((32, -45, 0, 9, -1, 13), (5, -4, -17, -4, 8, -27), (1, -3, -18, 1, 3, -12)) | 13
(-15, 2, 18, 40, 16, -8) | 18
(-16, 47, -4, 51, -6, -27) | 47
(31, 33, -47, -31) | 31
(-40, -17, 19, -5, -20, -23) | -5
((-15, 19, 3, 0), (-7, -46, 2, -52)) | 3
---
Q: [-0.04, 0.14, -0.17, 0.01, -0.07, -0.07, 0.08]
A: 0.01
Q: [[-0.4, -1.6, -0.7, 0.5, -0.1], [1.1, 0.9, 0.3, 1.6, 0.5], [1.1, 1.0, 0.7, 1.0, 1.0]]
A: 0.3
Q: [[-0.004, -0.170, -0.114, -0.121, -0.035], [-0.083, -0.146, -0.115, -0.230, 0.149], [-0.042, -0.090, -0.087, -0.024, -0.081]]
A: -0.115
Q: [-56.2, -165.9, -8.3, 192.6, -48.6, 83.4, 197.1]
A: 192.6
Q: [1.27, -1.82, -1.58, -0.85, 1.31]
A: -1.58
Q: [0.77, 0.45, -1.15, -0.23, 1.29]
A: -1.15
Q: [1.0, -1.0, -0.1, -1.0, 0.3]
A: -0.1
Q: [1.7, -1.1, -0.6, 1.2, 1.0]
A: -0.6
Q: [0.02, 0.05, 0.18, 0.05, -0.10, -0.14, 0.06]
A: 0.05
---
[6813 3760 7822 7658 2325 5367] result: 3760

[[684 519 876 612 759]
 [758 833 445 488  93]] result: 758

[[58 63 65 64 56 64 62]
 [46 68 83 61 61 36 81]
 [52 70 93 88 65 22 81]] result: 93

[4496 5577 9037 7154 8172 5404 2926] result: 9037

[[27 17 67 97 39 66 49]
 [72 62 54 10 50 75 11]
 [26 54 72 71 63 33 57]] result: 72

[6 8 6 7 0 2] result: 8
---
[[ 28  42  23 -26  15   6]
 [-18 -11  15  30   3  13]
 [-13 -16 -19  -3  -1   3]] ==> 15

[[20  5 19 45]
 [53 -4 15 38]
 [14 -1 -4 -6]] ==> 15

[[-33 -33  23  -7 -12  18  13]
 [  5  12   3   6   7  -6   0]
 [  9  40   6   7  27 -15 -13]] ==> 3

[[ -7  -3 -16   2  -5 -13]
 [ 28 -25 -36 -24 -44  23]
 [ -2   3 -14   7  -9 -14]] ==> -36

[[ -1  15   4   0  -3  -9]
 [ -1 -39  12  -4  -3 -16]
 [ -4 -23  -9  -4   4 -26]] ==> 12

[[ 11  15  10   6  14  27]
 [-10  -3 -11   9 -52  38]
 [  6  38 -10  10 -18  21]] ==> -11

[[  2 -13   6  -7 -10   1   6]
 [  4   4 -13   5  -9   3   8]
 [-10  10   8 -22  28  40   6]] ==> -13

[[ 10  29  43  14]
 [ 23 -19  -8  -8]
 [ -1   1   6  -3]] ==> -8

[[  1 -13   4   0 -15   0]
 [ -1  -6 -13   6 -15  -4]
 [ -1  -7  27   1  25  39]] ==> -13
---
0.9,-1.5,0.5,1.3 ans = 1.3, 0.9

0.12,0.03,-0.01,0.14,-0.03,-0.19 ans = -0.19, 0.12

0.681,-0.015,-1.841,-1.946
-1.865,1.223,0.483,0.446
-0.719,-0.131,0.728,0.526
ans = -1.946, -0.719

-18.087,-5.386,-11.007,-11.221
-17.804,12.227,-18.604,-11.398
ans = -11.221, -17.804

0.19,0.13,-0.21,0.10,0.03
0.06,-0.17,0.18,0.12,0.12
ans = 0.03, 0.06

16.794,-13.013,1.757,7.203,1.103,-18.565,-12.174 ans = -12.174, 16.794

-53.88,-120.45,174.70,4.56 ans = 4.56, -53.88

-8.74,-9.71,17.79,16.10,15.43 ans = 15.43, -8.74

-10.80,1.12,-12.99,2.49,-9.00,10.77
-20.65,-6.90,-1.53,-9.84,17.56,-20.76
8.58,4.51,-21.70,-4.37,-19.72,-10.28
ans = 10.77, 8.58
---
[[-0.295  0.752  1.861 -0.688 -0.956]
 [ 0.188  0.800 -1.487 -1.378  0.691]
 [-1.332  2.183  0.016 -0.372  0.279]] -> 2.183

[ -5.616  11.936 -11.355   4.790  20.059   8.529  16.641] -> 11.936

[[-0.229  1.577  0.377 -1.123 -1.115  0.297 -0.950]
 [-0.027 -0.617  1.574 -0.718 -1.689  0.765  1.703]] -> -0.617

[[-0.228  0.755  0.737 -0.680  2.398  1.548  1.115]
 [ 0.876 -1.826  1.542 -0.226 -1.524  1.062  1.000]
 [ 0.284 -0.705  1.566 -0.665  0.169  1.015  0.593]] -> -0.705

[[-0.156  0.113 -0.123 -0.075 -0.095]
 [-0.074  0.149  0.083 -0.219 -0.188]] -> 0.149

[  86.624  122.930 -105.124   59.382  -76.271] -> 122.930

[ 1.4  0.6  0.7 -0.4 -1.1  1.7 -0.4] -> 0.6

[[ 0.070  0.167  0.045  0.005 -0.138  0.013  0.019]
 [ 0.076  0.148  0.000  0.114  0.010 -0.107 -0.004]] -> 0.148
